In the rows, 128 means zero.
Each path below is one point turned by a fixed rotation once a step. After each direction that follows a path, write how fast that rotation turns it, in deg/step (0 if it stays still).
Each turn is a multiple of 5 degrees from 10 to 175, or 0.
Each row of a path follows its step; steps can be skipped.
path 1
step 1: [122 131 131 122 126 130 120 135 133 123 125 135 126 131 118 130 127 122
 134 119 126 133 131 128 126 133 125 130 112 134 130 129 128 127 132]
step 3: [126 132 126 125 139 126 122 129 131 126 130 133 117 120 133 117 125 130
 123 132 139 126 122 123 124 132 133 131 131 130 128 128 121 125 134]
step 6: [134 130 120 132 131 132 127 120 138 123 116 134 129 130 129 129 129 122
 129 129 135 119 124 129 124 129 134 125 129 129 130 132 121 135 136]
step 7: [135 140 131 136 134 127 128 134 141 129 131 135 122 131 131 128 121 127
 131 123 136 127 127 125 126 125 126 135 121 128 128 125 124 129 121]
step 8: [129 133 131 135 132 134 122 136 129 133 136 126 132 134 126 129 125 125
 122 133 126 124 120 132 122 138 118 126 118 126 122 126 130 127 133]
step 9: [124 131 126 138 138 133 123 123 134 129 123 129 134 129 125 119 132 129
 127 137 132 136 126 130 138 137 131 125 127 129 125 133 130 130 136]
step 10: [128 140 125 136 127 129 134 124 134 132 131 134 127 128 122 123 132 126
 127 134 133 135 128 136 120 127 134 128 139 128 127 125 120 132 123]
step 12: [127 124 124 135 123 133 135 128 127 131 123 131 127 141 127 126 128 117
 127 132 128 129 129 131 133 137 123 134 119 127 134 130 131 134 136]
step 13: [133 132 130 134 136 126 132 132 135 126 129 135 128 127 122 128 140 124
 122 125 130 131 130 131 135 128 119 131 134 121 133 134 125 140 130]
step 14: [124 126 124 131 137 132 131 138 136 126 140 136 127 127 123 125 126 121
 124 131 126 125 132 131 121 123 129 131 135 123 123 131 128 119 131]
[126 129 129 126 127 129 125 129 126 128 128 126 129 130 132 129 124 128
 127 128 129 130 130 132 129 130 123 129 127 128 130 128 127 129 129] | 95
[124 133 132 128 130 125 131 129 129 128 124 128 125 130 129 128 130 128
 129 127 128 129 129 128 128 126 128 126 129 128 129 128 125 130 128] | 115
[130 128 127 129 127 127 130 127 125 128 128 126 127 127 130 127 128 129
 129 132 127 132 129 129 126 128 131 126 129 133 131 127 127 129 128] | 60
[128 127 132 131 127 127 127 127 127 126 128 132 130 130 126 128 126 128
 128 127 128 130 127 128 130 130 131 130 128 128 131 126 128 129 123] | 130
path 2
step 0: [131 126 133 127 121 127 138 135 134 130 130 118 124 124 135 131 125 125
 124 126 136 125 120 121 113 133 128 132 122 127 129 129 128 121 134]
step 1: [127 128 128 122 127 131 122 133 125 117 126 121 122 132 122 131 131 135
 124 136 136 131 128 125 124 128 143 133 122 120 131 120 129 121 132]
step 4: [127 132 116 128 128 140 131 123 136 126 137 123 125 128 132 127 130 130
 130 139 123 136 128 123 138 120 128 128 132 129 128 118 125 128 129]
step 5: [132 128 128 133 124 121 130 130 132 134 138 117 128 129 135 127 121 120
 130 116 130 136 130 122 131 122 128 122 131 131 133 117 124 127 122]
step 7: [127 128 140 127 124 133 129 135 116 121 131 119 130 136 131 128 131 133
 127 135 126 126 137 120 132 130 122 136 124 132 132 119 128 130 125]
step 8: [137 131 136 121 123 129 118 135 126 126 129 122 128 121 133 132 125 138
 135 120 132 126 125 124 130 139 121 127 129 123 136 132 124 129 125]
step 10: [128 121 120 129 121 137 127 123 123 131 130 119 136 134 129 128 120 127
 131 133 125 130 137 120 132 131 129 115 130 119 126 131 123 133 131]
step 12: [121 127 118 123 119 126 137 137 125 132 125 125 134 131 134 127 133 121
 124 136 121 129 121 125 128 129 124 135 137 131 129 122 136 131 131]
step 13: [125 134 129 124 120 131 126 138 128 126 124 121 135 140 127 122 124 131
 124 129 136 135 129 126 119 123 126 126 131 131 139 130 128 133 118]
step 14: [122 132 134 129 122 130 111 129 125 131 120 130 128 126 127 120 133 129
 122 123 130 130 112 124 132 131 124 128 122 130 136 125 129 125 126]
[132 127 127 127 126 128 129 127 127 127 126 130 128 130 126 128 127 128
 128 127 124 127 130 128 130 129 127 129 126 133 131 129 128 126 132] | 85
[130 124 128 126 128 125 129 130 130 126 129 130 130 129 127 131 127 130
 131 128 132 130 128 129 126 129 129 123 129 127 131 129 128 129 127] | 145
[126 125 128 127 129 127 129 130 130 126 127 127 128 128 129 125 126 132
 128 130 125 128 128 126 128 126 131 129 128 129 124 128 131 131 130] | 125
path 3
step 0: [125 119 125 131 134 134 126 122 130 121 136 130 133 127 127 126 132 131
 126 127 124 127 143 126 120 133 133 130 131 134 131 118 128 119 122]
step 1: [130 135 121 134 123 126 131 117 128 128 125 124 133 127 127 122 124 125
 130 129 125 126 115 128 123 130 138 140 124 130 129 126 124 125 141]
step 2: [117 135 125 133 128 132 124 123 129 132 128 130 133 131 136 134 130 126
 139 128 140 137 136 133 125 130 132 124 134 126 121 129 126 133 123]
step 3: [122 133 129 133 136 129 131 130 134 134 127 129 136 117 132 122 117 125
 131 132 114 127 129 124 137 119 127 124 123 129 127 125 125 124 128]
step 5: [127 126 130 128 135 138 136 127 129 125 130 121 127 122 117 128 121 131
 128 130 138 126 130 126 126 127 132 130 119 136 128 124 114 132 124]
step 8: [130 131 127 128 125 126 124 127 123 141 130 131 134 139 126 131 115 124
 125 127 125 123 123 124 131 122 134 134 129 125 129 136 118 124 120]
step 9: [122 129 129 129 113 138 135 133 128 128 135 129 126 128 131 129 133 131
 127 132 129 139 126 129 133 121 120 130 124 130 118 127 127 138 122]
step 10: [127 128 134 132 132 122 126 138 125 130 125 122 123 121 122 133 117 129
 117 140 130 131 130 131 131 131 125 120 126 132 128 136 124 120 130]
step 11: [130 121 124 126 131 137 137 131 121 124 126 129 121 142 133 123 130 124
 122 122 130 123 136 123 128 124 121 131 122 128 129 135 133 125 131]
step 14: [130 128 118 125 123 136 117 133 127 124 131 127 128 120 133 131 133 122
 127 128 127 128 127 132 131 124 123 116 127 117 121 134 124 120 124]
[128 128 127 127 129 128 128 128 127 131 127 127 128 127 128 130 129 130
 131 133 132 130 126 131 128 129 126 128 125 129 125 127 127 129 130] | 95
path 4
step 0: [113 121 136 132 127 127 127 133 138 126 132 128 124 131 128 137 128 128
 135 137 128 131 122 124 133 126 124 124 134 127 126 128 131 126 125]
step 1: [132 129 123 120 126 130 138 121 123 131 120 123 127 120 131 125 135 132
 135 121 137 130 124 132 130 128 131 133 123 133 123 133 126 135 127]
step 2: [135 128 133 134 130 129 122 136 130 128 133 124 133 135 128 124 127 128
 118 132 126 136 137 126 117 124 128 123 123 129 127 128 122 130 137]
step 4: [128 120 133 127 122 132 132 129 129 118 127 127 128 136 123 131 129 136
 134 121 137 121 133 123 131 129 124 135 128 126 132 128 123 118 128]
step 5: [133 127 123 120 124 128 121 132 136 131 126 130 128 117 130 125 123 121
 128 123 124 134 125 135 126 127 133 125 124 123 136 129 124 140 126]
step 6: [117 128 133 138 127 127 133 130 129 134 136 128 126 135 132 132 132 130
 131 141 120 134 128 127 131 129 123 131 125 129 120 134 130 130 131]
step 7: [132 133 123 128 136 128 134 118 125 130 123 118 130 126 132 122 129 128
 131 115 141 123 122 122 127 127 131 127 129 131 124 125 131 128 129]
step 8: [132 129 131 128 123 132 124 140 129 123 126 131 133 132 120 132 132 125
 119 137 134 131 136 129 120 122 128 124 126 130 134 120 124 125 129]
step 11: [126 129 128 124 134 129 120 132 135 129 121 126 128 124 126 127 129 123
 132 122 125 131 117 127 123 118 131 120 123 120 131 123 132 139 127]
step 13: [141 129 123 128 131 130 127 123 123 133 135 129 130 127 134 120 123 131
 124 116 134 126 125 119 132 124 132 128 132 136 125 127 120 126 131]
[129 123 127 126 129 132 131 128 124 129 128 128 128 129 125 128 127 125
 128 127 131 129 126 129 128 127 129 127 126 124 127 128 127 126 128] | 115
[127 130 127 131 128 130 128 125 126 130 126 127 128 126 128 128 127 132
 131 128 130 129 128 129 127 128 127 131 130 128 131 131 127 125 132] | 125
[127 130 127 129 126 129 128 129 126 127 129 124 128 127 129 127 128 125
 128 130 131 131 128 127 128 125 131 127 130 132 125 130 127 127 126] | 60
[126 129 128 127 129 128 129 128 131 127 126 125 130 129 127 128 129 127
 130 127 129 128 127 126 130 126 126 127 130 126 128 125 134 124 129] | 100
